In the data rows, the value 128 means zero.
Each row below has a hidden score, from 0 to 30, with 15 about the middle. What is it? The score is a weighted sum of the row's numbers plus the product of two more (or one squared), each taken from its middle value.
[106 108 108 108 114 121 135 140 149 162 168 181 189 189 196 189 176 168 155 135 128 113 108  98  93  88  81  81  88  89  94  97] 6
[129 141 148 168 182 195 215 223 236 242 242 237 222 209 191 168 148 121 108  95  88  83  81  76  74  74  74  75  81  85  88  94] 1
[177 182 175 175 168 168 155 158 147 141 135 127 121 114 109 101 101  94  95  95 101 104 108 115 122 128 135 148 162 168 175 181] 21
[131 134 142 142 155 162 161 166 160 155 148 137 128 121 115 115 112 114 121 121 121 126 128 132 132 142 142 141 141 142 141 137] 19
[151 148 148 148 148 155 155 171 173 175 182 183 182 175 171 162 159 148 135 128 121 112 108  98  92  88  81  88  88  90  94  95] 6
[ 99  94 101  94 101 101 114 119 121 128 135 141 148 155 161 168 172 175 182 175 168 162 155 142 130 115 115 108 101 102 101 115] 14
[156 148 148 148 148 155 161 161 166 175 175 174 175 168 167 162 154 148 148 142 135 126 121 116 109 101 101 101  95  97 101 102] 5
[128 128 135 135 135 141 135 140 142 148 148 158 169 175 179 189 184 182 175 169 155 143 128 120 110 101  94  88  88  90  94  96] 17
[ 98  87  95  94  94  94  94 101 109 115 121 130 135 141 156 162 166 168 175 175 182 177 175 170 167 162 155 148 141 141 135 128] 21
[ 93  94  88  88  88  87  94  93  99 101 108 116 121 121 125 122 112 108 101  95  94  94 101 110 120 135 142 148 155 155 155 149] 14
[111 114 115 115 114 108 101 101  96  94  95  90  88  87  87  88  78  87  88  88  94 105 115 119 122 128 128 128 128 122 121 126] 14
[130 128 128 128 121 114 108 105  98  94  95  92  88  87  90  88  88  87  95  95 108 112 121 133 144 155 155 155 148 137 128 116] 15
[182 175 169 168 161 148 141 142 129 121 115 112 108 101 101  95  94  87  88  88  94  97 101 109 116 121 135 148 155 172 182 190] 16
[167 182 195 216 229 243 249 245 242 235 222 211 196 182 166 148 130 114 108  95  88  82  81  78  75  67  74  75  81  86  88 105] 12
[144 141 135 142 135 135 135 140 141 141 148 154 162 175 184 195 197 195 188 175 155 138 121 106  94  94  81  81  88  89  94  96] 18
[ 95  94  88  88  88  87  94  89  95 101 101 111 121 128 142 148 161 168 168 169 168 161 148 141 130 115 101 101  95  93  94 101] 18
[169 161 162 155 148 141 135 126 122 115 115 108 101 101  95  88  90  87  88  88  88  94 101 106 112 121 128 141 155 165 175 190] 15
[128 128 121 128 135 135 141 152 160 162 162 153 142 135 128 128 124 128 121 128 135 132 135 132 131 128 128 128 128 124 121 122] 13
[189 182 175 168 161 155 148 136 128 121 115 110 108 101  97  95  87  87  81  88  88  95 101 107 115 121 135 148 162 173 189 195] 16
[127 128 128 128 114 114 108 104 100  94  95  91  88  87  89  88  84  87  95 101 108 120 135 144 155 162 162 155 148 133 121 118] 14
[ 95  94  88  88  88  87  87  91  89  94  88  90  88  94  94 101 111 128 155 175 195 204 202 197 186 168 162 155 148 146 141 146] 17
[106 108 108 108 114 114 121 116 122 121 128 126 128 128 124 128 130 141 155 175 188 193 189 174 158 142 128 115 101  98  94 103] 24
[113 114 121 121 114 108 108  99  96  94  95  90  88  87  83  81  82  74  81  81  81  91 101 107 115 128 135 141 141 144 141 147] 14
[170 168 169 168 168 162 155 153 146 141 135 131 128 121 111 108 100 101 101 101 101 106 108 115 123 128 142 148 155 164 175 184] 14
[127 134 128 128 121 114 108  99  97  94  95  90  88  87  83  81  83  81  81  88  94 100 108 119 131 142 148 155 148 144 135 132] 16
[ 98  94  95 101 108 108 121 119 123 121 121 115 108 101  91  88  90  81  81  81  88  93 101 106 115 121 128 141 148 155 155 157] 8
[183 175 169 162 155 141 135 122 120 115 108 105 101  94  90  88  87  87  88  88  94  97 101 108 114 121 135 148 162 173 182 200] 17
[ 98  94  95  94  94  94 108 107 108 108 115 112 108 108 106 101 106 101 108 115 121 127 128 130 124 121 108 101 101  99  94 100] 7
[118 121 135 142 155 162 175 173 172 168 162 157 148 135 131 122 105 101  88  88  88  97 108 123 135 142 142 141 128 119 108 103] 16
[149 155 162 168 175 175 175 168 161 155 141 135 128 114 109 101  91  87  88  95 101 109 121 129 134 135 128 121 115 109 108 102] 13
[ 94  94  88  88  88  94  94 103 107 115 121 122 121 114 113 101  94  81  81  81  81  86  94 101 114 128 142 148 162 166 162 159] 7
[152 148 148 142 141 141 148 150 155 162 168 170 169 168 168 162 156 155 148 142 141 136 135 128 124 121 115 115 108 111 108 111] 8
[ 97  94  95  94  88  94  94 100 102 108 108 112 115 121 123 128 137 148 141 155 155 156 155 160 160 162 155 148 141 127 115 108] 11
[138 141 142 142 141 141 141 143 140 141 135 131 128 128 129 135 141 148 148 162 161 153 148 141 136 128 121 115 108 101 101  96] 16
[101 101 101 101 101 108 108 108 115 115 121 119 121 121 115 115 118 121 121 135 135 136 135 141 148 155 169 161 155 141 128 115] 14
[126 121 115 115 108 108 108 103 104 101 101 102 101 108 113 115 120 128 141 142 148 151 155 155 160 168 169 175 182 185 189 190] 19
[130 134 142 148 155 155 168 173 179 188 188 191 189 182 174 155 140 128 108  95  88  83  81  77  74  74  74  75  81  88  88  96] 2
[ 99 101  95 101 101 108 108 114 117 121 121 127 128 128 129 128 132 135 148 155 168 177 182 176 167 155 142 128 115 107 101 102] 11
[122 128 128 142 148 155 161 161 159 155 148 141 135 128 122 115 114 114 121 121 121 126 128 132 135 135 142 141 141 144 141 139] 10
[226 222 216 216 202 189 175 175 162 155 148 145 142 141 140 142 143 148 148 148 148 150 148 146 143 142 142 135 135 132 128 126] 17
[ 95  87  88  88  88  87  87  88  89  88  88  89  88  94  93 101 115 135 155 175 182 181 175 173 169 168 162 148 148 140 141 146] 16
[144 141 135 135 128 128 121 123 117 115 115 118 121 121 124 122 121 121 115 115 114 115 121 124 131 135 135 135 128 116 115 113] 13
[123 121 121 115 108 108 101  96  96  94 101 101 108 108 114 115 116 108 101 101  94  94  94  95  96 101 108 108 121 124 128 130] 18
[ 97  94  88  88  88  94  94 101 108 108 108 108 101 101  94  88  81  81  68  74  81  85  94 101 113 128 142 155 162 168 168 166] 11
[122 128 121 121 114 101  94  95  92  88  88  89  88  87  84  81  81  81  88  88  94 102 108 116 122 128 128 128 128 130 135 132] 13
[145 148 155 162 168 175 175 173 165 155 148 140 135 128 118 115 115 114 121 121 128 129 135 132 137 135 142 141 141 139 141 140] 15
[105 108 108 115 114 121 121 118 121 121 121 128 135 135 138 135 136 128 115 115 108 100 101 106 115 121 135 141 148 144 141 132] 15
[ 99 101 101 101 108 121 128 147 154 162 168 167 162 155 143 128 115 108  95  88  88  83  81  79  78  74  74  81  81  86  88  94] 1
[107 101 101 101 108 108 108 105 110 115 115 113 115 114 118 128 144 155 168 189 195 199 195 191 183 182 169 155 148 139 135 128] 24
[116 121 121 128 135 128 128 122 119 115 108 102  95  94  90  88  87  87  88  95 101 103 108 108 111 115 121 128 141 145 148 147] 17
[140 141 142 148 148 148 148 147 145 141 141 140 142 141 144 148 149 148 148 135 121 113 101  93  87  81  74  81  81  86  94  94] 11
[111 108 115 115 114 114 121 121 123 128 121 122 121 121 113 115 115 114 115 128 135 138 141 148 155 162 162 155 141 129 115 109] 11
[102 101 108 108 114 114 121 120 123 121 128 128 135 135 142 148 150 148 141 135 135 131 135 139 145 148 142 135 121 113 108 109] 16
[145 141 148 142 141 141 135 138 131 128 128 129 128 128 130 128 129 135 135 142 141 136 128 119 110  94  88  88  88  90  94  94] 9
[139 141 155 168 182 189 202 209 213 215 215 215 209 202 194 175 167 148 128 115 101  91  88  80  78  74  74  75  81  87  88 100] 5
[135 134 135 128 128 121 114 103 102  94  95  93  95  87  91  88  94  87  95  95 101 104 108 111 114 121 135 141 148 149 141 134] 20
[ 92  94  88  88  88  87  87  90  91  94 101 108 121 135 140 148 157 148 148 148 148 159 168 175 178 182 175 168 155 148 141 140] 25
[183 175 169 155 148 141 128 127 122 121 121 123 128 141 147 155 159 155 148 128 114 102  94  88  87  94 101 115 128 136 141 139] 18
[ 95  94  95  88  88  87  87  87  90  88  95  96 101 108 114 122 121 121 115 108 101  99 101 108 119 135 148 161 168 166 162 157] 18
[134 141 148 148 155 168 175 181 185 188 195 194 189 189 175 162 144 128 115 101  88  83  81  76  76  74  74  75  81  86  88 101] 8
[ 94  94  88  88  88  87  87  90  95 101 108 115 128 141 160 175 187 195 202 195 195 187 182 174 166 155 148 135 128 123 121 114] 21
[ 97  94  95  88  88  87  94  94 101 108 115 120 128 141 155 168 185 189 202 209 202 191 182 165 156 142 135 121 115 114 115 113] 23
[ 96  94  95  94  94 101 108 111 115 121 128 133 135 141 146 148 147 148 148 148 148 144 148 147 148 148 148 148 141 140 135 131] 13
[107 114 115 121 121 121 121 125 122 121 115 113 108 114 123 135 159 182 208 216 209 196 175 149 129 108 101  95  88  89  94  91] 13
[177 175 175 168 168 168 168 168 165 162 162 160 155 155 148 142 144 141 141 142 141 145 141 145 143 142 142 141 141 140 135 130] 12
[ 96  94  88  88  88  87  87  91  97 101 108 109 108 108 101  95  88  87  81  81  88  92 101 113 125 142 155 161 168 170 162 159] 11
[126 128 128 128 128 128 128 122 121 115 115 119 121 128 141 148 156 168 168 162 161 159 155 151 143 128 121 115 108 103 101  96] 16
[160 161 155 148 155 148 148 152 147 148 148 152 155 162 165 175 178 182 182 175 168 155 141 126 112 101  94  88  88  91  94  94] 17
[105 108 108 115 114 114 121 114 114 115 108 106 108 108 115 122 128 135 148 155 161 161 162 161 159 148 142 128 121 109 101 101] 13
[174 175 175 168 168 162 155 146 142 135 128 125 121 114 110 101 101  87  88  88  94  98 101 108 116 121 135 148 162 171 182 194] 17
[128 128 135 135 135 141 148 143 149 155 162 166 175 182 183 189 186 189 175 169 148 136 121 112 100  94  88  88  88  90  94  97] 15
[145 155 169 182 202 223 235 248 251 249 242 234 216 195 173 148 128 108  95  88  81  78  74  76  73  74  74  75  81  88  88  98] 13
[ 95  94  88  88  88  87  87  88  91  94  95  98 101 108 116 122 137 148 168 182 188 188 182 171 161 148 135 121 115 107 101 108] 20
[119 114 115 115 108 108 108 110 107 108 115 116 121 121 127 128 127 121 115 108 108 105 108 104 107 108 108 108 115 114 115 122] 10
[129 141 148 168 188 209 229 237 247 249 249 238 222 209 187 162 143 121 108  95  88  80  81  76  74  74  74  75  81  86  88  91] 7
[103 108 101 101 108 114 121 128 130 135 135 142 148 148 157 155 160 162 168 169 161 156 148 141 137 128 121 108 101  96  94 100] 11
[ 96  94  95  88  81  87  94  90  89  88  88  91  95  94  99 101 112 121 135 155 168 183 189 196 194 195 175 161 155 147 148 149] 13
[174 168 162 155 148 141 135 125 120 115 115 110 108 114 119 128 139 155 155 155 148 134 128 122 123 121 128 128 121 120 115 108] 18
[128 134 142 148 155 162 168 173 179 182 188 189 189 189 186 175 162 155 135 121 108  95  88  82  78  74  74  75  81  86  88  98] 9
[ 92  94  88  88  88  87  87  88  91  94  95  97 101 108 109 115 129 141 155 169 175 185 189 195 198 202 196 188 182 175 162 150] 18
[ 93  94  88  88  88  87  87  92  92  94  95  96  95 101 103 101 106 108 121 135 155 181 202 216 219 209 189 161 135 121 115 112] 13
[ 95  94  88  88  94  94  94  99 103 108 115 121 128 135 147 155 165 168 168 175 175 169 162 150 137 121 115 101  95  95  94  97] 23
[183 182 182 182 182 182 182 178 172 168 162 156 148 148 143 142 135 135 135 142 141 139 135 134 129 128 121 121 121 117 115 116] 18
[126 128 128 128 128 121 114 110 105 101  95  95  95  94  93  95  96 108 108 115 121 130 141 146 154 155 162 155 141 131 121 113] 14
[123 121 121 128 135 141 148 157 164 168 175 174 169 168 162 155 152 141 141 128 121 115 108 103  97  94  88  88  88  93  94 101] 5
[124 121 121 115 108 101 101  90  93  88  88  90  88  87  85  88  88  94  95 101 108 113 115 118 117 115 115 115 115 117 121 116] 11
[164 175 175 175 175 175 168 161 148 141 128 124 115 108 103 101  96  94  95  95 101 104 108 115 122 128 142 148 162 168 175 186] 25
[187 175 175 162 155 141 135 128 119 115 108 104 101  94  91  88  85  87  88  88  88  95 101 108 115 128 135 148 162 174 189 202] 14
[ 97  94  88  88  88  87  87  90  89  88  88  89  88  87  83  88  85  94 108 115 128 145 155 166 176 182 175 168 155 147 141 147] 15
[127 128 121 115 108 101  94  95  93  94  88  91  88  87  84  88  84  87  95 101 108 116 121 122 123 121 121 121 121 127 128 126] 11
[148 148 142 142 135 135 135 124 126 121 121 114 108 108  97  95  94 101 108 128 148 168 182 189 181 168 148 128 108 101 101 107] 13
[125 134 142 155 161 175 182 188 184 182 175 165 155 141 129 115 109 101 108 108 121 136 141 142 133 121 108  95  88  89  94  93] 3
[201 202 195 195 195 189 182 175 166 155 148 144 135 128 125 122 127 128 128 135 135 140 141 145 143 142 148 148 148 142 141 137] 17
[162 161 155 148 148 141 141 137 138 141 141 146 148 162 168 182 190 195 208 195 188 176 162 147 132 121 108 101 101  97 101  95] 18
[109 108 115 115 114 121 128 133 135 141 141 142 142 148 148 155 158 162 162 162 161 155 148 142 135 128 115 108 101  99  94  98] 12
[ 94  94  88  88  88  87  87  97 100 108 108 110 108 101  96  95  84  81  81  81  81  87  94 103 115 128 148 161 168 173 175 174] 8
[131 134 142 148 155 162 161 165 159 155 141 135 121 114 112 108 105 108 108 115 121 126 128 133 134 135 135 141 141 144 141 142] 20
[113 121 121 128 135 141 148 147 150 148 148 147 142 141 138 128 119 114 115 115 114 117 121 118 120 115 108 108 101 102 101 104] 12
[116 121 128 135 148 155 161 157 160 162 155 149 142 135 128 122 107 101  95  88  88  88  94 105 117 135 142 148 148 142 128 119] 12
[110 114 115 121 128 128 128 124 121 115 115 111 108 108 114 135 149 175 195 209 209 197 175 156 134 115 101  95  95  92  94  96] 18
[145 141 142 135 128 128 135 124 128 128 135 143 155 162 176 195 203 216 215 202 182 164 141 128 114 101  94  95  95  96  94 103] 16
[104 101 108 108 114 121 121 129 134 135 141 144 148 148 153 155 160 162 162 155 148 143 135 131 124 121 115 108 108 102 101  97] 7
[125 128 128 121 121 108 108 100  95  94  95  90  88  87  83  81  80  81  81  81  88  98 108 118 131 142 142 148 141 141 135 131] 15
[167 182 195 216 229 243 249 247 247 235 229 213 196 182 159 142 128 114  95  95  81  80  74  76  76  74  74  75  81  86  88  94] 21
[158 155 155 155 155 155 148 149 143 141 135 133 128 128 119 115 112 101  95  95 101 100 101 109 116 128 135 148 162 172 182 190] 18
[122 121 121 121 121 128 128 125 124 121 121 119 115 114 107 108 102 108 108 121 128 140 148 155 163 162 162 155 135 124 115 110] 13
[128 128 121 128 135 141 148 159 160 162 155 151 142 135 129 128 129 128 135 135 135 133 128 130 127 121 121 121 121 118 121 114] 10
[113 114 115 115 114 114 114 116 116 115 115 115 115 114 122 122 125 135 135 142 148 148 148 153 155 162 169 175 175 184 189 192] 18
[101  94 101 101 108 108 108 110 108 101 101  97  95  87  88  88  80  81  88  88  94 100 108 117 126 135 142 135 135 137 135 134] 10
[113 114 121 128 128 121 114 114 105 101  95  93  88  87  86  81  84  81  75  81  88  91  94 105 115 128 135 148 155 156 155 148] 16
[168 168 175 175 182 182 182 185 184 182 182 178 175 168 162 162 158 148 148 135 128 118 108 103  97  88  88  88  88  91  94  92] 8
[ 93  94  95  94  88  94  87  96  99 101 101 106 108 114 113 122 126 135 141 148 141 136 128 129 137 148 162 168 168 161 148 133] 13
[113 114 115 121 114 114 108 102 102 101  95  96  95  94 103 108 117 128 128 135 128 127 121 122 123 128 135 135 135 139 135 137] 16
[ 97  87  95  88  88  87  87  88  90  94  95  95 101 108 111 115 115 108  95  95  88  90  94 102 113 128 148 168 182 190 189 175] 19
[ 94  94  88  88  81  87  87  88  89  88  88  90  88  87  84  88  91 101 115 135 161 193 215 225 218 195 175 155 135 132 128 123] 8
[103 101 101 101 108 108 108 112 114 115 121 119 121 121 116 115 117 114 115 128 141 164 182 198 200 189 169 141 115 107 101  96] 11
[101  94 101 101 101 108 114 124 135 148 162 171 182 189 197 195 197 182 168 155 141 129 115 108 101  94  88  88  88  93  94  99] 15
[127 128 135 142 141 155 161 162 160 155 148 140 128 121 118 115 113 114 121 121 128 130 128 133 133 135 135 135 135 131 135 131] 16
[138 134 142 135 128 128 121 125 122 121 121 125 128 128 130 135 135 135 135 135 135 136 141 140 140 135 128 121 115 108 108 104] 11
[ 95  94  88  88  88  87  87  91  90  94  95 100 101 108 110 108 107 101 101  95 101 106 115 126 140 155 162 168 168 165 155 151] 15
[ 95  94  95  88  88  87  87  87  90  88  95  93  95  94 103 101 111 114 121 148 168 185 202 214 227 236 230 228 215 197 182 173] 22
[149 148 148 135 135 128 121 124 117 115 115 115 115 114 116 115 114 114 115 108 108 108 115 117 122 128 128 128 121 114 108 114] 16
[177 168 162 155 148 141 128 127 120 115 115 114 115 121 132 142 148 155 155 142 128 116 108 104 105 108 121 128 135 128 121 122] 17
[120 121 115 115 114 108 108 105 103 101 108 110 115 121 130 135 135 135 128 121 114 107 101 100  97  94  94  95  95  99 101  99] 15
[126 134 128 135 135 141 141 139 137 135 135 131 128 128 128 128 124 121 128 135 135 134 135 128 120 115 101 101  95  94  94  97] 16
[170 175 182 182 182 175 168 160 151 141 135 125 121 114 108 101  99 101 101 101 101 108 115 118 126 135 142 148 162 166 175 178] 18
[137 134 128 121 121 121 121 124 129 135 148 163 175 195 200 202 198 189 175 162 141 132 121 115 106 101  94  95  95 100 101  98] 25
[122 121 115 115 108 101 101  96  93  88  88  90  88  87  87  88  91  87  95 101 108 115 115 117 114 115 108 108 115 117 121 120] 12
[ 97  94  88  88  88  87  87  90  90  94  95  93  95  94 101 108 117 128 135 155 175 187 195 208 217 222 223 222 209 200 189 167] 16
[105 108 108 115 114 121 128 121 117 115 108 100  95  87  82  81  82  81  81  81  88  91  94 105 112 121 135 148 155 157 155 150] 9
[144 141 135 135 128 135 128 135 135 135 141 151 162 175 183 195 204 209 195 182 161 141 121 108  99  94  88  88  88  92  94 100] 17
[122 121 121 115 108 101 101  99  93  94  88  89  88  87  87  81  80  87  88  88  94 103 108 116 120 121 121 121 128 128 128 129] 7
[136 134 128 128 128 128 135 129 137 141 155 165 175 189 203 209 204 195 175 155 135 120 108  99  91  88  88  88  88  90  94  98] 27
[ 97  87  88  88  88  87  87  88  92  94 101 102 108 114 113 115 120 128 115 128 135 138 141 139 135 128 121 115 108 106 101  97] 16
[100  94 101 101 108 114 121 128 141 155 162 163 162 155 147 135 123 114 101  95  88  83  81  80  77  74  74  81  81  87  94  93] 2
[116 121 121 128 135 135 135 145 142 141 141 141 142 135 131 122 115 108 108  95  94 101 108 111 120 128 128 128 128 124 121 126] 10
[183 182 175 175 168 162 155 146 141 128 128 120 115 108 101 101  94  94  95  88  94  97 101 110 117 121 135 148 162 174 182 195] 19
[106 108 115 115 114 114 114 116 105 101  95  93  88  87  83  81  81  81  81  74  81  85  94 100 111 121 135 148 155 155 155 153] 17
[145 155 162 168 168 168 161 158 151 141 135 126 121 114 104 101  99  94 101 101 108 109 115 120 126 135 142 148 162 167 175 176] 21
[182 182 182 175 168 162 155 143 138 128 121 118 115 108 100  95  93  87  88  88  94  96 101 108 114 121 135 148 162 173 182 198] 17
[ 94  94  88  88  88  87  87  93  89  88  88  89  88  87  89  88  84  94 108 128 155 182 202 205 199 175 162 148 135 131 135 139] 12
[138 134 142 135 135 128 128 122 124 121 128 127 128 135 138 135 140 141 141 142 141 143 141 142 139 135 128 115 108 105 101  98] 16
[146 148 142 142 135 135 135 126 128 128 128 126 128 128 124 128 130 128 135 135 135 138 135 130 121 115 101  95  95  93  94 101] 12
[121 121 115 115 108 108 114 108 107 108 108 104 101 101 101 108 118 128 141 155 168 177 182 186 190 189 189 181 175 170 168 169] 16
[114 114 115 115 114 108 101 102 100 101  95  95  95  94  92  95 101 108 108 121 128 128 128 121 113 108 101  95 101 100 101 105] 12
[100  94  95 101 108 108 114 118 130 135 141 148 155 155 151 155 158 162 162 162 155 155 155 150 147 148 142 141 135 134 128 129] 17
[150 148 148 148 148 148 141 137 135 128 128 123 121 121 114 122 130 141 148 155 161 163 162 153 146 135 121 115 101 100  94  96] 14
[103 101 101 108 108 114 121 124 130 135 128 130 128 121 112 108 109 101 101 108 108 111 115 113 114 115 121 128 135 142 148 152] 6
[143 134 135 128 128 121 114 108 111 108 108 111 115 114 117 122 121 121 121 115 114 113 115 120 128 135 142 148 141 135 128 116] 17
[147 148 148 135 135 128 128 124 117 115 115 115 115 114 117 115 115 114 108 108 108 107 108 115 119 128 128 128 121 117 115 104] 16
[162 161 155 155 155 148 141 144 143 141 148 148 155 162 164 175 182 189 188 189 182 167 155 138 126 115 108  95  95  93  94 104] 20
[158 161 162 168 175 175 182 180 180 182 175 174 169 162 145 135 125 108 101  88  81  78  74  74  74  74  74  75  81  86  88  92] 4
[ 94  94  88  88  88  87  87  87  89  88  88  92  95 101 101 108 119 114 115 108 108 104 108 111 123 142 162 175 188 191 182 176] 17
[106 108 108 115 121 121 121 132 133 135 135 130 128 121 121 115 111 114 108 108 114 114 115 114 113 121 121 128 135 141 148 144] 9
[137 141 148 148 155 162 168 179 186 188 195 197 196 189 181 168 148 135 128 108  94  89  81  80  77  81  74  81  81  87  94 100] 6
[ 93  94  88  88  88  87  87  86  89  88  88  91  95  94  93 101 110 121 135 155 175 188 195 204 206 202 196 181 168 157 148 152] 18
[ 96  94  95  94 101 101 114 105 109 108 108 101  95  94  91  88  84  81  95  95 101 107 115 124 128 135 135 135 128 122 121 108] 8
[102 101 101 101  94 101 101 107 109 108 115 112 108 108 109 115 116 114 121 128 141 151 162 172 183 195 203 208 209 208 209 205] 18
[159 168 175 175 182 182 175 173 163 155 148 141 135 128 122 122 120 114 121 121 121 128 128 133 135 135 142 141 141 142 141 145] 18
[ 96  94  95  88  88  87  87  91  90  94  95  95 101 101 108 115 114 108 101  95  88  90  94 101 111 135 148 168 182 188 189 177] 14
[165 168 169 168 168 168 155 156 152 148 141 136 128 128 121 115 111 108 108 108 114 115 115 123 131 135 142 148 155 160 162 166] 18
[126 121 115 115 114 108 108 109 103 101 101 103 108 108 114 128 132 141 155 162 168 168 168 167 166 168 169 168 168 170 168 164] 19
[164 168 175 182 188 189 182 170 170 162 155 147 142 135 125 122 114 108  95  95  88  87  81  79  75  74  74  75  81  87  88  93] 14
[143 141 128 128 121 121 121 121 125 128 141 151 162 182 201 209 211 202 195 182 161 142 128 117 108 108 101  95  95  96 101  97] 26
[149 155 162 168 175 168 168 157 151 141 135 125 121 114 110 101 102 101  95 101 101 107 115 119 127 128 142 148 162 168 175 181] 17
[124 128 128 128 121 114 114 106 103 101  95  94  95  87  89  88  90  94 101 108 121 130 141 152 161 162 162 155 141 129 121 114] 10
[132 128 128 121 121 121 128 126 135 141 155 172 189 195 201 195 188 175 162 148 135 126 115 112 104 101  94  95  95  95 101 103] 26
[133 134 135 135 135 128 128 129 128 128 128 130 128 135 132 135 133 121 121 121 121 118 121 120 123 135 142 148 162 172 182 193] 23
[178 175 169 162 155 148 148 144 150 155 162 171 182 189 193 195 198 195 188 182 175 162 148 144 136 128 121 121 115 115 115 116] 21
[ 90  94  88  88  88  94 101 104 116 128 141 150 155 148 147 142 143 148 148 162 168 177 182 178 176 175 162 148 141 129 121 124] 15
[103 101 108 115 121 128 135 145 149 155 155 161 162 162 163 162 156 162 162 169 168 162 148 133 116 101  88  81  88  87  94  98] 9
[ 96  94  88  88  88  87  87  90  89  88  95  93  95 108 116 128 148 168 175 182 182 177 175 172 169 168 162 155 148 145 141 142] 22
[110 114 115 121 128 128 128 122 122 121 115 112 108 114 122 135 159 182 202 209 209 193 175 150 129 108 101  95  95  92  94 102] 17
[100 101 101 108 108 108 108 107 106 101 101  95  95  87  86  88  87  87  88  95 101 106 115 121 125 135 128 128 128 124 121 120] 13
[128 121 121 115 108 101  94  93  93  88  88  90  88  87  89  88  90  94  95 101 108 114 115 115 111 108 108 115 115 121 121 128] 12
